In the rows, 128 means zero.
A state moves one step at a time under one of 7 hidden systems, and each row is a state written as 20 numbers. Each run below is a few steps of one system.
Y, path 1:
[[145  87 186 148 136 114 156  87 167 117  80 106 131 142  89 108 138  72
   93 150]
 [177 106 119 133 151 103 179 159 168 119 165 126 138  73 139 155 138 194
  129 144]
 [116  88 100 125 112 155  87 151 152 105 103  99 113  84  63 128 182 102
  109 110]
 [149  91 133  89 111 164 136  81 143  83 139 175 131 143 134 181 143 169
  112 162]
 [125 109  73 108 117 131  78 184 101 131 150 117  89 129 169 163 171 138
  157  94]
 [112 160 146 115  86 157  56  94 105 122  93 192 148 145 138 144 126  90
  138 138]
 [ 90 163 128 111 111 109 143 134  93 148 161 166 104 177 177 123  97 171
  128  89]
 [124 200 135 151 133 116 108 142  99 160 107 104 125 154 156  91 124  48
  114 129]
 [ 94 176 179 146 123  89 186 122 142 143 130 142 178 150 109 118  78 138
  145 152]
 [135 122 138 151 173 126 181 169 149 149 161  80 132 131 120  62 120 103
  102  93]
 [156 143 133 132 176 149 160 112 162 123 109  86 168 103  64 125 119 121
  125 192]]
W, path 2:
[[ 92 143  72 134  90 131 144 144 121  83 152  99 136 130  96 139 146 110
   84 132]
 [148  72 109  82 148 134 112 127 111 154  74 126 120 153  92 134 116 110
  111 143]
 [116  95 159 108 151 181 158 145 155 131 171 124 136 145 154 142 156 144
  164 131]
 [112 142  87 142 131 166  98 123 132  92 148 132 185  88 102 125 108 136
  124 113]
 [158  97 117 122 145 123  95  89 107 123 120 118  76 130 105 103 111 165
  143 103]
 [168 122 158 158 144 146 121 115 135 126 150 140 121 113 206 122 146 109
  133 119]
 [112 170 126 171 137  82 126 123 122 133 123 129 166 101 139 123  78 141
  147 114]
 [130 161 159 146 108  89 137 111 134 124 119 123  72 141 104  91 129 128
   93 105]
 [163 149 134 129 128 100 151 147 138 153 102 130 122 115 159 152 154 100
   98 173]
 [ 79 124 135 133 113  86 151 173 141 139 111 100 156 142 103 153 135 115
  155 133]
 [ 98 116 135  93  97 145 135 139 153 119 113 153 126 134  79 138 148 126
   79 120]]
S, path 3:
[[ 63 152 133  90 122 153 122 165 146 181  83 122 113 104  54 127 148 126
  117 123]
 [ 68 175 103 131  78 157 125 106 129  82 120 124 129 125 124 180 170 101
   89 161]
 [ 60 164  63  90 119 141 106 168  82 141 147 130 123 164 146 159 117 152
  130  97]
 [110 177 108 106 164 163  90  92 139  79 109 137 178 177 105 150  87 138
  109 112]
 [140 168  80 128 136  85 148 119  97  86 163  88 143 179 104 134  85 167
  158 156]
 [150 104 131 155 140  94  75 103 101  89 132 111 149 179 119  90  82 111
  175  80]
 [205  68 143 145 153  93 159 103 131  94 156 131 156 158 171 123  99 133
  139 138]
 [199  75 156 148 164  96 147 157 143 158 148 112 122 111 109  59 114 129
  149 102]
 [189  49 172 160 119 132 138 103 153 130 118 129 113  68 118 101 159  95
  126 158]
 [131  71 164 135 100 136 167 163 147 174 155 137  72  70 151 114 185 138
  127 124]
 [117 135 155 126 123 189 110 133 154 175 104 165  95  50 141 122 172 111
   91 118]]
W, path 4, 11 rows:
[[110 137  76 130 133 117 145  89  69 154 107 109  97 115 149 127  88 145
  102 149]
 [105 136 158 140 154 149 139 116 117 157 117  84 102 172 160 101 131  71
  126 122]
 [ 97 167 136 135 166 143 169  94 157 124 101 112 158 124 134 160 109 131
   95 159]
 [110 157  99 126 169 118 125 148 152 106 111  60 110 149  92 140 144 132
  111  99]
 [165 108 161 117 157 136 105 114 181  95  85 125 133 136 106 162 160 113
  117 127]
 [141 113 120 120 150 110 117 173 167 101 142 132 148 116 138 179 147 180
  153  98]
 [151 128 141 137 103 120  63 150 149  95 139 167 148 116  93 113 139 128
  148  82]
 [183 113 136 119  90  95 111 123 115 125 145 187 107 109 134 132 127 176
  143 134]
 [145 132 124 148  77  98 114 163  88 141 169 156 130 126 167  98 129 103
  157 122]
 [113 130 142 138  76  99 154 105  88 155 127 170 142 134 123  96  81 114
  122 154]
 [107 146 113 118 104 125 186 137  89 169 153 114  91 146 136  94 123 117
   97 154]]
V, path 5:
[[144  96 148 129 140 114 110 145 133 136 113 129 119 153 132  93 126  90
  105  80]
 [170 150 129 126 153 128 149 141 132 157 129 128 148 105 131 128 121 129
  140 180]
 [ 93 127 156 159 114 113 140 129 157  99 151 114 133 122 108 121 134 146
  149 101]
 [145 115 109 113 139 139 152 133 137 128 127 130 111 125 125 114 131 120
   55 119]
 [139 136 134 114 131 136 124 151 134 146 126 108 102 121 118 148 169 136
  163 160]
 [107 127 136 154  94 146 132 112 139  91 153 141 141 114 151 137 144 115
  116 125]
 [106 135 101  99 130 142 127 119 112 145 117 138  92 127 126 140 121 161
   96 119]
 [128 133 141 121 112 134  84 126 121 127 100 129 123 149 127 142 151  88
  148 135]
 [120 147 113 142 121 115 135 111 104 119 140 142 151 133 168 145  98 131
  131 143]
 [ 91 122 125 120 139 120 106 138 125 138 109 129 135 141 112 129 103 140
  139  86]
 [168 127 139 118 140 119 122 131 125 125 115 138 158 159 114 117 110  98
  121 145]]
M, path 6 (11 x 20):
[[118 135 126 126  64 150  83  93 105  65 166 181 135 158 151 151 137 133
  143 119]
 [137 178  79 134 117  83 101 125  93 113 115 161 181 124 148 166  75 148
  137 149]
 [ 96 170 119 130 140  89  74 138 115 101 125 120 137 183 110 132  94 155
  173  61]
 [168 171 106 146 173  92 142 147 123  95 160  91 160 186 140  98  91 107
  108 107]
 [110 117 106 141 187  92 155 172 139 141 115  30 125 156 133 146 133 118
  153 118]
 [142  65 169 124 193 152 163 143 169 142 124  88 144 162 128 100 128  89
  113 102]
 [170  90 127 114 182 162 167 166 166 171 120  91 102  73 112 118 171 127
   97 151]
 [129  53 168 141 116 190 123 105 155 140 122 117  96  69 113 112 186 101
  141 143]
 [179  75 150 126  90 147 130  86 136 140 122 194 105  57 138 131 145 142
  101 168]
 [106 139 137 142  53 126  75 112 110 147 118 199  95  50 140 135 146 154
  140 124]
 [124 178 151 152  52  98 101  66  88 112 133 203 121 126 120 101  92 144
  136 138]]
U, path 7 (11 x 20):
[[167 132 123 137  78  67 116 141 112 143  89 122  97  99  70 105 146  95
  120 166]
 [104  77 191 136  71 105 170 111 131 129 146 160 140 147 149 145 138 133
  174 163]
 [114 114  81 127  85 151 152 183  81 160 180 134 129 100 151 100 146  92
  113 146]
 [ 89 113 154 113  96 166 121  95 102 165  96 151 142 136  63  87 101  89
  134 156]
 [ 73 107 130 119 126 198 151 104 107 115 192 107 127 170 146 114 126 142
  164 125]
 [ 95 125  51 116 155 166  84 125  77 146 108 105 122 123 127 113  94 109
  104  91]
 [102 152 162 107 184 164 111  79 145 131  99 149 151 167 119 127  78 160
  132  96]
 [141 177  95 149 193 141 114 136 146  87 164  78 123 138 162 131 126 154
  120  83]
 [157 145 105 132 179  69 101 111 147 119  51 105 117 116 108 155 104 147
   93 105]
 [170 144 185 137 159  75 148 139 186 106 128 147 125 143 164 160 140 170
  130 102]
 [196 144 114 160 133  74 131 183 160 120 125 103 122  76 146 143 175 102
  108 138]]
Y, path 8:
[[ 75 136 106 147 190 160 134 135 168  98 139 112 200 103 151 160  95 166
  130  78]
 [148 136 143 118 193 148  71 107 161  88 106  82 112 179  87 113 132 133
  142  73]
 [193 143 102 157 135 103  98  84 115  50 168 122 155 143 119 127  93 164
  171 141]
 [119  68  54 138 121  69  90 137  87 101 110 114 153 138 101 122  75 126
  124  73]
 [212  95 135  96 130  77 102 106 108 140  74 180 124 159 109 112  87 117
   91 135]
 [181 128  99 118  77  49 144 173  86 163 142 156  86 106 106 105 127 160
  127 155]
 [115  93 120 126  49 112 157 145 102 164 108 157 119  95 103 106 143  66
   69 167]
 [115 109 152  79 110 135 209 159 143 191 117 166 111 119 151 161 158 139
   83 182]
 [111 145 163 117 109 178 145 190 154 178 150 116  92  96 142 131 218  99
  144 154]
 [ 53 158 156 129 111 227 147 108 158 125 156 142 152  99 138 156 168 128
  136 162]
 [ 53 134 139 117 177 210 133 121 149 119 157  87 116 160 179 160 155 146
  150  87]]
T, path 9 (11 x 20):
[[128 191  80 124 152  83 104 127 121  91  84 121 168 168 118 154  83 110
   75 116]
 [163 138 118 134 163  79 106 148 122 114  96  87 165 191  92 100  92  73
  128 110]
 [180 120 109 150 158  75 157 158 132 126 126 101 204 119  82 103  83 103
  145 165]
 [166  91 128 148 127  67 158 145 143 126 136 113 138  94  36  73  94 163
  135 119]
 [210  62 163 129 129 129 160 129 145 149 158 139 105  83  76  62 133 148
  142 152]
 [161  74 154 144 101 128 166 125 132 151 184 139  79  65 135 110 160 196
  182 152]
 [105  91 176 142  66 158 135  91 130 149 155 187  67  64 154 117 160 170
  140 125]
 [106 129 158  98  93 170 134 104 117 163 136 179  47 122 204 161 174 159
  111 138]
 [ 45 172 137 120  91 172 110 115  98 150 130 137  80 159 214 171 168 105
  139 124]
 [ 30 184 107 110 108 167 121 113 109 122  98 137 146 174 185 195 133  82
   79 134]
 [ 56 177  77  91 158 142 106 156 119 114  85  95 154 213 137 173 118  80
   75  93]]
M, path 10 (11 x 20):
[[159  64 112 126  95 138  95  81 108 113 112 189 143  81 104 109  94 136
  101 126]
 [163 173 114 127  96 111  59 131  93 141 133 173  74 103 159 132 143 156
  156 120]
 [110 170 163 191  87  88 118  97 113 103 156 153 165 123 148 103  92 129
  181 125]
 [108 142  98 131 118  45 157 119  96 125 123 127 110 157 126 124  69 176
  103  96]
 [ 81 185 127 126 142 122 130 159 101 155 136 100 112 198 164 105 116  88
  116  86]
 [106 171 151 121 177 134 204 129 149 143 131  75 155 179 110 130 113 122
  128 177]
 [ 81  84 106  93 159 166 173 153 169 111 132  81 131 149 103 159 161 135
   86 109]
 [152  91 107  92 168 213 111 126 138 139 102 111 142 124 120 137 156  67
   91 160]
 [174 102 145 107 149 176  93 127 177 114 114 136 126  85 109 175 182 150
  165 168]
 [166  68 122 158  98 141  75 115 151  80 134 171 156  53 116 131 140 129
  128 104]
 [195 115 110 152  97  76  55 106  90 133  96 166  94  79 129 113 116 135
  145 123]]
U, path 11:
[[123  89 138 127 125 124 172  86  86 149 118 142 165 170 152 109  68  93
  113 162]
 [ 94 148 132 127 146 142 163 159 103 188 170 102 106 137 131  70 105 141
  151 104]
 [ 81  95 132 165 161 153 132  96 135 130  97  81 149 118 125  96 101  75
  101  98]
 [113  92 134  85 185 173 165 117 148 149 131 109  90 152 126 128 128 171
  104 107]
 [127 126 132 141 169 160  63 142 153 122 110 111 105 119 154 126 161 104
  122  54]
 [150 129 128 110 180 161 111 100 171 116  84 128 132  94 125 187 146 158
  117 149]
 [155 170 127 126 115 116  85 132 157  76 143 155  91 114 130 154 165 180
  114  90]
 [191 163 121 132 118  91  88 117 128  97  95 146 136 130 151 175 147 105
  122 172]
 [135 182 142 131  81  66 143 146 126 130 132 161 123 114 120 161 138 174
  157 165]
 [133 148 128 161  62  68 150 150 115 101 150 147 163 138 137 124 129  81
  109 151]
 [128 120 132 105  89  92 188 159  98 171 130 125 135 158  90 112 117 109
  138 191]]
S, path 12, 11 rows:
[[ 86  90 131 181 120 135  86 172 149 127 124  76 114  83 165 127 191  65
  151  69]
 [125  76  82 100 154 150 138 120 140 137  91 149 115  72 193 200 144 152
   59 125]
 [127 184 121  81 154 132 110 182 177 138 116 123  85 116  61 149 172 194
  109 103]
 [121 197  93 153  78 126  56 114 124  77 115 141 146  71  99 168 152 132
  151 154]
 [ 73 133 106 113  70  77 113 125  91 119 135 187 123 147 149 171  92 197
  148  93]
 [159 208 157 113 126 116 100 126 132 109 129 202 163 183 127 104  84 127
   92  96]
 [157 152 123 115 107  93 158 135  91 139 141 148 193 163  88 113  77 118
  170 205]
 [ 88  78 168 161  95  98 157 113 115 112 144 116 162 181  92  69  86  83
  140  99]
 [172  67 122 127 133 153 170 122 100 124 163 120 131 170 174  87 123  59
   80 146]
 [144  52 134  99 181 190 159 165 142 171 154  86 136 133 107  96 142 107
  156 132]
 [119  86 123 166 160 193 152  87 163 104 144  63 108  64 115 108 164 118
  108 132]]
V, path 13:
[[139 139 136 169 148 114 156  91 129 110 119  76 128 126 129 121 124 104
  126 167]
 [116 109 145 147 168 120 152 131 157 130 134 100 109 119 175 139 135 150
  123  88]
 [145 141 155 114 162 165 117 129 176 129 103 144 138 110 124 142 149 122
   99 123]
 [144 186 128 132 125 114 123 119 150  87 133 117 116 132 111 156 153 152
  125 148]
 [114 116  91 138 111 103 111 145 136  98 121 121 121 108 145 165 150 132
   97  95]
 [148  97 118  88 113 126 111 143 127 134 108 172 127 128 131 170 141 143
  119 138]
 [130 159 130 118  82 121  89 148 110 118 145 172 135 137 122 132 137 129
  156 130]
 [104 121  90 132  85 106 124 121  90 128 123 145 143 117 108 121  95 125
  116 132]
 [122  89 132 108 112 106 130 137  94 161 118 136 115 163 122 111 105 121
  150 127]
 [135 129 145 137 125 140 135 143 106 160 145 137 160 139 140  89 107  94
  154 139]
 [103 131 134 141 146 139 165 114 120 142 144 102 145 128  99  94  92 138
  143 139]]
T, path 14:
[[135 171 120 116 113  73  67 152 120 140 105 151  83 124  91 132 124 187
  158  85]
 [180 174 196 143 114 147 120  87 132 114 143 162 139 161 139  86 129  79
  131 162]
 [141 118  91 142  90  50 163 162 103 106 156 126 123 137 176 161 133 142
  119 143]
 [ 85  93 157 113  77 112 110 129  95 167  96 172 141 147  94  98 102  96
  140 116]
 [141 150 123  89 156 154 205 145 123 171 161 137 135 159 140 117 107 141
   91 166]
 [ 79 106  78 141 102 143 134 138  90 120 171  76  98 129 105  94 138 124
  141 110]
 [106  58 129 108 142 192 148  84 142 116 117 139 164 118 111 142 114 125
  111 150]
 [112 110 106 119 188 147 128 159 148 139 144 101 110 113 154 139 135 176
  131  65]
 [124 154 120 151 144 185  63  83 121 122 114 123 129  80 119 117 130 117
  154 132]
 [148 146 145 148 163 107 129  79 162  79 108 118 120 135 160 175 127 162
  112 123]
 [144 136 138 162 130  85  71 151 132 137  88 125 115 109 163 130 145  84
  131  86]]

Name the system that made each run.
path 15 (2 x 20):
[[170 117 159 102 143 113 112 129 129 149 128 168 113 153 102  95 102 166
  142 102]
 [171 148 150 151 105 136 145 141 135 109 192 143 128 113 154 111 154 128
  142 149]]

W
path 16 (2 x 20):
[[184 146 151 148 148 100 146 145 152 125 135 122 144 125 126 107 130 110
  125 141]
 [152 120 122 145  93  76 129 144 123 124 130 127 120 101  96 123 134 141
  147 144]]

T
path 17:
[[134 174 131 135 160  80 111 171 142 134 111 109 125 162 114 102 116 112
  108  68]
 [165 110 116 133 159  95 159 166 157 127 105 103 186 108 108 154 126 107
  124 169]]

V
path 18, 2 rows:
[[165 118  99 131 123 126  60 136 126  96 104 161 180 112 129 151 121  94
  124 122]
 [184 142 128 133 132  78  62 148 128 117 109 138 132 125 100 133 124 146
  182 114]]

M
path 19, 2 rows:
[[130 135 105 141 119  78 140 166 109 131 146 141 161 127 151 139 100 143
  147 124]
 [ 98 124 121 126 143 112 120 141 101 148 125 109 134 156 106  96  89 132
  157  91]]

M
path 20:
[[109 158 154 138 127 144  95 119 119 146 129 152 127 128 174 132 124 123
  163 120]
 [111 182 116 140 116 116 129 100 112 118 118 144 123 132 158 143 111 128
   91 136]]

T
path 21:
[[138 172 131 121 158 120 134 174 142 148 126  88 134 147  85 105 136 109
  140 133]
 [134  95 149 133 113 128 152 100 162  89 115 118 135 121  91 154 153 126
  118 163]]

W
path 22 (2 x 20):
[[127 186 134 134 104 108 170 138 146  96 151 179 182 143 177 163 116 123
   70 149]
 [113 146  95  91 123 105 121 175  83 187 109 135 150 154  68  89  77 117
  129 125]]

S
path 23 (2 x 20):
[[131 124 126 156 137  91 138  61 129 103  72 113 135 115 145 171 107 122
  108 165]
 [122 123 160 144 152  65 132 157 152 159  76 105 110 137 137 127 130 105
  111  86]]

T
path 24:
[[139 165 104 167 164  95 157 126 101 141 149  59  98 126  91  49  87 133
  122 109]
 [109  64 163 160 168  77 163  81 134 143  78  81 109 150 148 114  90 118
  119  96]]

U
path 25 (2 x 20):
[[114 180 187  86 137 114 115 126 110 199  87 161 111 192  81  85  89 136
  166 124]
 [127 190 145 129  86 159 183 106 140  84 183 126 105 151 151 153 183 127
  105 198]]

W
path 26 (2 x 20):
[[109 166 108 105 153 133 119 143 153  76 159 134 101 175 126 123 122 172
   54  30]
 [247 177 143 108 182 136  78 131 145 120 103 142 147 146 111 122 132 106
  140 166]]

W
path 27:
[[106 164  71 130 109 158 126 118 114 126 146 143 118  53  91 108 112 170
   81 123]
 [ 97  91 131 109 117 127 157  90 124 109  95  90  81 182 125 153 153 106
   93 148]]

Y
path 28 (2 x 20):
[[117  84  72 101 115 124  65 126 107 126  67  97  74 109  88 172 161 132
  138 128]
 [114 113 166  99 109 154  97 112 147 111 127 221 166 142 170 183 121 162
  145 105]]

U
path 29, 2 rows:
[[153 166  75 113 168 158 143  86 110 127 122 104 131 107 107 153 101 165
  124 199]
 [116  86 119 156 155 125 113 112 125  90 137  43 102 171 139 120 146  97
  150  90]]

W
path 30 (2 x 20):
[[ 90 125  82 115 119 188 205 120 122 121 186  84  99 103 133 154 165 161
  107 192]
 [ 35  51 125 120 105 186 106 112 148  99 123 105  99 120 111 150 173 134
  125  68]]

T
path 31, 2 rows:
[[109  50  75 120  79  77 163 160  93 143 152 150 118  89 114 136 110 187
  125 119]
 [157 126 167 103 104 166  76 121 160 102 130 195 108 142  90  82 149 120
   77  70]]

S
path 32 (2 x 20):
[[104  75  62 122 163 103 108 154 112 144  94  66  94 100 173 209 153 156
  165 118]
 [137 142 125 130 177 106  82 140 198  76  90 121 117 112 135 181 152 173
   93  43]]

S
path 33 (2 x 20):
[[169 130  86 104 164  94 130 144 138 124 100 111 126 122  91 151 112 168
  105 135]
 [153 125 170 158 142 122 108 129 144 122 135 100 131 135  91  75 132 106
  174 111]]

T
path 34, 2 rows:
[[103 179 201 167 127  93 126  80 157 129  89 140 107 132 119  99 112 123
  112  98]
 [155 165 129 129 109  81 148 144  94 169 108 134 116 148 181 145 134  87
  126 192]]

S
path 35, 2 rows:
[[122 119 115  98  78 135  77 104  86 134  98 157 120 140  56 118 118 126
  158 155]
 [146 120 177 119 155 138 193 126 160 115 173 141 154 180 161 120 119 142
  120 129]]

T
path 36 (2 x 20):
[[188 183 136 125 153 103  98 118 105 180  75 135  79 125 173 121 132  95
  107 155]
 [ 93 168 213 167 110  96 144 134 184 115 131 125 135 119 124 138 158 139
  168 116]]

M
